In the data rows, 128 means zero.
Here are some numbered points:
[141 130 158 120 109 129 154 142 113 141 143  93 129 136 172 113 131 117
 123 141 102 112 138 161 110 161 139 157 143 140  99 125 145 157 152] 0
[ 76 149  78 115 180 118 146  31 142 133 169 163 128 133 179 145 120 117
  97 106  66 146 128 141 100 129  89  88 130 119 179 159 146 170 162] 1
[141  87  99  71 141 100 140 154 121 114 120 151  76 135 119 131 164  92
 149  89 117 108 138 101 115 126 127 108 138  99 139 163 134 110  68] 2
[153 150 123 104 115 119 119 125 161  90  78 193  93 130 169 134 156 158
 160 102 127 116 156  97 103 125 113  92 133 148  97 115 104 155 117] 3
[136  89 157 116 118 134 104  88 126 189 107 103 151 119 120 134 132 108
 110 125  67  86 103 149 146 136  95 135 120 140 182 142 120 150 153] 4
[107 127 150 139 160 115 106 135 124 138 135 105  76 112 166 143 113 107
 117  93 136 122 115 129 135  89 106 118 108 121 170 164  73 136 164] 5
[153 109  94 186  86 161 147 109 133  99 177  94  95 126  98 149  10 181
 138 200 168 191 105 172 162 101 112 183 135 146 125 143  49  96 166] 6
[140 140 132 154 128 146 109 131  93 186 169 123 130 142 139 145  18 129
  83 152 158 185  94 145 158 143 104 154  96 191 156 148 106  93 171] 7
[ 83 200 158 140 176 154  99  54 127 174  19 136 172 120 153 112 209 125
 139  30  94  97  55 127 134 155 102 132 118  99 191 123 129 123 133] 8
[ 70 144 104 115 102 154  97 102 129 162  93 140 204 135 143  80 236 112
 137 105 101  99 160 164 111 134 117 129 131 127 108 113 177 135 107] 9
[149 117 180 131 109 135  66 215 107 137  48 123 135 132 116 100 142  90
 139 126 141  82 163  95 141 128 117 129 142 142 138  98 150 102  93] 10
[113 132 139 122 139  86  80 134  98 152  98 149 140 140  92 117 164 109
 126  94 130 119 119  97 131 143 128  91 133 154 136 126 144 107 125] 11
[105 131 178 123 110 156  80 145 103 179  81 167 144 163 101 154 192 123
  94  95 159 112  56 144  93 172 120 159 151 141 152 122 145  98  94] 12
[132 117 147 129 169 118  68 147  73 135 136 144  97 171 127 135 150  60
  89  92 144 137 108  89 138 135 135 134 120 129 183 147 133  77 157] 13
[107  95 214 161 134 153  80 111 151 186 152  69 223 178 110  79 159  99
  72 115 111  89  54 137 140 174 135 131 164  97 172 127  96 154 137] 14
[152 130 131 115 121 126 116 163 137 122 142  90 166 112  85 139 145 120
 129 191 135 116 122  77 159 117 102 135 161 156 115 146 106 150 128] 15
[ 88  74 135 165  80 121 128 183 156  93 177  72 199 127 132  88  80 131
 129 126  81  60 108 214 126 144 168 110 128 144 123  67 171 164 134] 16
[ 99 108 128  91 110 127 134 181 115 127 148 109 125 151 131  99 128  95
 137 127 112  89 163 122  88 162 119 109 116 154 104  98 173 171  86] 17
[184  84 190 186  96 129  45 224 126 142  91 124 181 164  70 127 127  81
 128 156 179  88  75  88 171 125 179 167 168 124 145 102 100  64 144] 18
[117 129 154 101 128 126  90 124  87 173 146  88 175 139 120 140 125 117
 121  59 107 105 124 157 164 156 146  88  74 155 170 130 149 131 166] 19
[127 165 115 164 134 132 114 124 116 106 133 137 139 121 180 112  61 171
  93 177 209 131 131 106 110 139 102 138 125 144 135 122 116 115 121] 20
[180 119 120 174  91 150 135 181 125  70 190 119  83 103  98 120  42 187
  62 195 240 175 142 120 135  95  95 179 150 117 111 174  49  68  82] 21
[176 102 131 108 102 142 185 146 166  93 151 117  67  71 101 138 118 143
 147 149 113 162 166 126 129 135 131 106 104 101  88 143 121 121 148] 22
[182  95 130 228 115 151  81 141 123  78 143 137 130 115  88  55  63 154
  18 219 255 194 118 112 143  61 103 198 178 115 119 154  22  99 143] 23
[ 97 178 130  86 127 151  95 103 140 159  39 191 102 149 128 128 214  96
 131 123 101  93 158  51 128  93  94  60 139 152 140 137 120 124 101] 24
[ 72 155 132 119 112 165 138  57 115 167  71 107 181 121 161 105 141 117
 121 150  88 100  91 180 127 147 111 152 166 104 138 142 118 118 130] 25
[124 143 204 119 122 142  90 113 120 189 110 109 191 178 110 106 142  75
  98 135 148  87  94 110 152 145 130 124 137 135 164 128 134 125 120] 26
[148 130 149  99 125  97 159 124 129  85 152 114 128  98  97 102 135  93
 140  76 131  76 163 124 129 123 162  93 120  97 120 110 138 125 122] 27
[132 109 155 160 130 108 103 157 123 112 182 134 145 142 129 116 103 109
 125 130 156 131 141 139 105 139 171 108 128 127  94  78 145 132 116] 28
[ 66  84 117 100 133 113 118 121 106 138 144 108 116 114 161 130 165  92
 150  20  77  96 114 173 128 129 175 128 103 114 133 137 198 110 158] 29
[143 125 125  87 128 146 116  97 123 151 104 133 162 100 120 146 183  97
 117 153 128 106 151  97 129 148  95 127 140 120 133 159 158 136 103] 30
[140 156  80 114 116 124 174 120 111 122  81 148 131 125 192 101 113 138
 102 153 105 127 139 157 184 113 133 111 120 111 128 145 142 113 102] 31
[134 146 130 111 144 142 146  74 121 151  90 147 134 134 100 162 167 120
 121 135 134 165 125 116 105 129 109 147 120  83 145 152 142 120 140] 32
[189 176 167 113  86 143  55 222 114 151  57 165 162 134  59 111 169  63
 126 155 205  90 151  31 135 155 114 157 139 142 142 129 127  53  76] 33
[216 133 158 210 120 152 126 162 118  92 153 121  89 152  74 131  32 165
  72 150 255 175 120 106 127  97 132 181 155  89 147 154  49  58 137] 34
[126 147 114 130 109 121 124 173 151 107 103 134 144 157 125 116 164 106
 150 173 121 133 113 116 101 150 139 167 156 103 117  96 124 124 109] 35
[136 155  66  97 104 155 177  83 160  91 141 122  51  71  99 144 138 161
 117 168 120 178 145 125 130 108 121 137 163  98  77 191  94 126 116] 36
[108 161 181 108 151 132 132  91 115 195  75 104 125 115 130 122 207  92
 173  11  93  89  77 139 137 143 137 110 121  90 143 125 134 100 138] 37
[151 100 107 197  77 130  92 198 145  66 134 133 144 124  91  81  68 192
  43 255 255 154 170  87 128 115 129 171 177 115 101 121  34 117 102] 38
[240 107 162 167 115 151  48 230 100 126 119 121 134 155 107 159  92  75
 129 170 185 126 156  81 167  70 140 144 125 152 118 110 111  43 185] 39
[151 149  64 155 150 156 176 130 128  98 145 127  53 116 158 165  91 183
 108 165 155 207 142 116 131 109 120 175 109  88 106 150  93 127 145] 40
[158 105 115 113 177  94 176 118 137  85 159 146  73 117  84 149 133 150
 142  86 162 171 154  95 158 106 160 104 132  98 102 135 100 107 106] 41
[150 111  87 121 138 143 119  66 105 145 134 170  98 149 147 183  95 136
 104 183 143 183  94 136 121 166  86 162 142 123 153 195 134 112 134] 42
[ 98 148 115 149 175  94 114  81 114 131  48 206 104 143 133  75 171 120
  80 109 189 106 100  67 111 103 131 124 173 144 120 166 120 123  51] 43
[145 126 157 132 124 145 127 140 134 131 124 139 170 169 107 113 166 119
 123 124 179 116 102 118 146 163 159 190 113 123  97 115 110  92 126] 44
[141 153 135 128 153 116 139 105 124 155  93 138 148 120 139  97 199  83
 145  90  87 107 133 128 116 113 154 136 107 110 181  87 157 151 143] 45
[160  98 108 168  77 159 162 161 138  82 175 106 103 145 116 144  65 152
 128 175 128 153 144 169 143 103 129 155 109 130 131 150 111 113 166] 46
[122 154 106 120 122 115 118  91 131 117 110 116 147 116 171 133 128 153
 144 147 120 133 141 121 136 128 118 143  99 145 127 130 138 156 112] 47
[ 76 153 162  94 196  85 126  27 115 151  67 158  93 140 167  75 192 106
 156   0  98  61 122 142 104 153 150  64 116 103 197 119 146 141 118] 48
[ 97 108 141 110 133 145 144 109 101 139 119 139 133 140 145 101 139 118
  96  75 128 122 124 152 129 129 129 158 134 128 127 114 112 126 107] 49
[166 138  70 165 153 120 205 107 161  85 224 116  78  75 142 171  61 196
 133 223 153 243 159 110  91  72 152 148 114 128  84 147  94 133 175] 50
[188 158 162 141  56 166  58 217 135 160  66 123 131 157 104 128 118 125
 114 149 191 101 114  91 136 143 121 161 126 128 156 145 121  66  98] 51
[105 122 145  73 149 123 108 103  92 175  87 178 118 153 122 148 186 135
 131  82 145 136 107  87 119 177  91 119 154 147 142 156 140 105  88] 52
New points follow, each followed by the numbers of its three nearest points above, looking only along the 4 directions in which the numbered points spread most, nearest first.
[101 166 121  96 127 118 113  65 128 144 123 136 126 156 209 106 149 144
 142  85 101 101 157 122 132 166 113 103 130 135 137  85 138 152 128] 45 49 9
[137  88 182 168 106 119  77 185  75 163 175  73 184 178  75 125  81 101
  62 137 171 141 116 118 126 158 159 152 134 142 133 117 128  61 137] 18 44 39
[147  66 110 122  94 139 151 139 149 105 172  95 108 117  94 155 100 138
 137 218 151 160 142 147 129 109 135 140 135 109  94 158  87 122 135] 46 22 20
[139 134 110 112 115 158 126 159 142 136 151 101 189  96 116 117 127 127
 153 170 118 118 125 106 111 128 170 124 141 145 103 105 130 125 149] 28 0 15
[160 111 179 145 129 129  67 161 110 170  81 154 117 183 107 140 132  76
  67 112 215 120 101  80 111 153 123 173 136 113 173 123  74  41 119] 51 12 13
[137  39 145 130  69 137 173 148 135 117 200 104 161 133  76 180  92 127
 113 141  75 142 141 206 135 111 133 121 125 103 156 168 156 149 180] 0 16 46
[147 180  55  94 155 147 144  99 128 133 117 185  93 122 162 165  98 162
 105 173 113 205 116  88 148 144  86 139  91 175 136 162 100 120 140] 42 36 40
[ 80 105  91  47 156 115 186 131 115 127 153 152  91 112 155 148 158 132
 141  94  76 138 185 161  94 163 117  81  96 172 117 135 233 154 131] 29 27 2
[143 188  85  79 118 138 146 124 127 145  88 177  27 102 157 162 169 163
 144 104  95 144 196 138  98 129  93  88  72 165 125 127 162 126 113] 3 2 41
[ 93 146 115  93 109 121  81 123 104 131  47 164 129 128 139 154 128 163
 145 104  87 122 129 130 131 146 114  98 112 167 144 135 167 133  93] 30 45 11
[163 136  77 153 109 138 131  96 126  96 151 147 116 125 125 143  65 177
 123 191 128 185 159 130 125  92 108 174 128 125 107 153  90 143 129] 40 20 36
[ 58 115 163 115 152  95 121 124 108 152 155 116 127 159 140 120 173 113
 170  21  76 117 106 188 122 150 176  80 114 141 148  98 185 142 140] 29 9 19
[131 132 113 143 138 123 163  45 128 137 137 147 132 114 155 130 151 120
 124 123  67 161  68 199 156 137 112 178 110  94 151 169 135 110 128] 1 25 5
[130 136  79 102 126 151 106 132 140  91 116 150 126 124 145 121  94 140
 141 157 120 166 129 147  91 111 100 154 124 156 123 166 152 156 132] 31 47 5
[ 71 125 111  93 172 122 223  64 113 121 190 128 110  95 155 148  69 184
 139 102  80 155 128 209 130 158 126  81 103 128 106 111 159 207 181] 1 47 29
[ 96 120 117  98 128 138 124 116 132 115 138 100 133  91 125 110 146 125
 136 111 129 127 153 152 129 141 141 113 115 102 136 118 107 113 100] 47 31 0
[ 68 138 147 168 157 119 127  26 122 152 125  66 180 127 144 113  97 140
 132  87  88 115  72 185 153 158 119 124 106 127 176 157  85 165 166] 25 4 19
[ 78 140 163  60 187  97  91  41  87 174  97 177 143 132 138 122 187 126
 130   0  74 123 133 107 119 157 115  68 100 136 190 130 188 129 122] 48 37 8
[139 178 116 197 143 126 128  59 164 131 124 118 163 106 149  83 149 139
 132 157 129 176  72  80 134 111 138 184 159  74 115 145  95 152 147] 42 5 20
[125 161  71 103 128 140 153 112 151  77 120 137  70  95 148 146  88 177
 115 178 133 172 178 126 110  83  82  92 156 150 104 157 111 139  96] 36 41 40
[106 137 168 106 124 126 161  72 117 143 152  97 127 111 136 122 151 138
 153  52  73 122 121 183 131 136 128  91 110 109 147 111 187 159 161] 29 19 45
[169 115 144 219 121 151  30 189 144 133  67 119 142 139  83  64 129  90
 107 143 250  87  93  74 150  86 116 164 177 120 129 128  57  66  81] 51 18 39
[157 119  92 117 159 110 123 146 112  93 146 154  56 108 127 145 126 128
 110 137 158 143 165 106 122  79 113 126 109 137 120 140  94 106 124] 41 36 22
[ 90  76 148 173 116 108 111 171 117 140 182  53 190 156 118  89 156  83
 153 102  85  71 117 151 153 141 186 101 135 100 122  74 164 136 148] 16 19 17
[143 156 111 109 108 123 127  96 116 157  53 132 151 134 106 111 219  85
 128 132 115 119 122  68 152 149 119 142 149 120 137 163 150  59  87] 52 11 24
[ 89 168 125  62 191 115 136  79 115 157  74 188 118 146 131 132 182 121
 109  62 106 104 132 132 125 164 104  56  89 135 143 145 144 157  83] 48 52 37
[148 100 107 106 109 132 170 165 140 132 111 144 106 130 104 121 175 118
 129 108  99 108 158 120 131 129 156 129 135 119 100 116 164 127 105] 27 17 2
[133  99  99 160 135 134 155 153 131  97 198  90 130 107 151 165  81 184
 127 187 118 206 142 152 121 102 128 137 114 163  73 124 171 155 173] 46 22 40
[ 84 130 124  72 136  87 209  73 129 107 185 119  94  91 159 116 149 134
 167  61  18  84 169 146 123 139 142  48  85 118 122  77 193 213 149] 29 27 1
[125 117 128 122 123 135  79 121 131 127 123 118 134 128 124 156 110 145
 127 158 143 138 131 139 127 122 101 135 174 137 150 160 125 130 121] 5 20 15
[124  90 109 140  90 115 134 108 172 110 135  94 144  87 127 102 114 136
 107 188 142 122 113 131 140 109 148 146 185  93 130 158  89 101 138] 20 15 5
[206 155 200 130  71 152  62 233 131 112 108  82 159 137  56 104 140  69
 107 162 203 113  94 103 165 150 125 167 119 123 131 125  86  61 122] 18 39 51
[111 191  55 105 160 138 174  13 139 133 114 183 158 131 144 103 117 181
  90 159 135 168 136 123 131 147  83 126 142 117 128 173 108 151 102] 42 32 1
[210 149 183 163  96 122  90 220 127 161  97 128 115 165  37 132 169  81
  93 171 210 111 105  88 125 104 158 190 137 122 154 115 107  32 106] 51 39 18
[110 151 168 107 132 154 142 104 133 145  94 106 135 112 154 142 165 104
 190  53 105  95  92 140 138 117 155  94 129 113 133 131 136 140 150] 45 9 29
[119 124 142 111 127 135 107 132 125 134  78 117 122  78 139 113 133 153
 133 140 124  67 119 163 115 121 129 141 105 157 136 119 173 141 122] 49 0 47
[138 109 125 116 130  83 152 178 147 135 112 110  63  96 135 145 116 133
 159 115  63 119 156 128 131 103 115 126 132 146 126 133 174 135 137] 27 17 31
[ 79 128 105  73 124 117 158  69 134 101 136 100 149 143 165 136 114 184
 124 125  77 137 130 170  96 160 100  89  89 148 119 123 155 197 157] 1 47 29
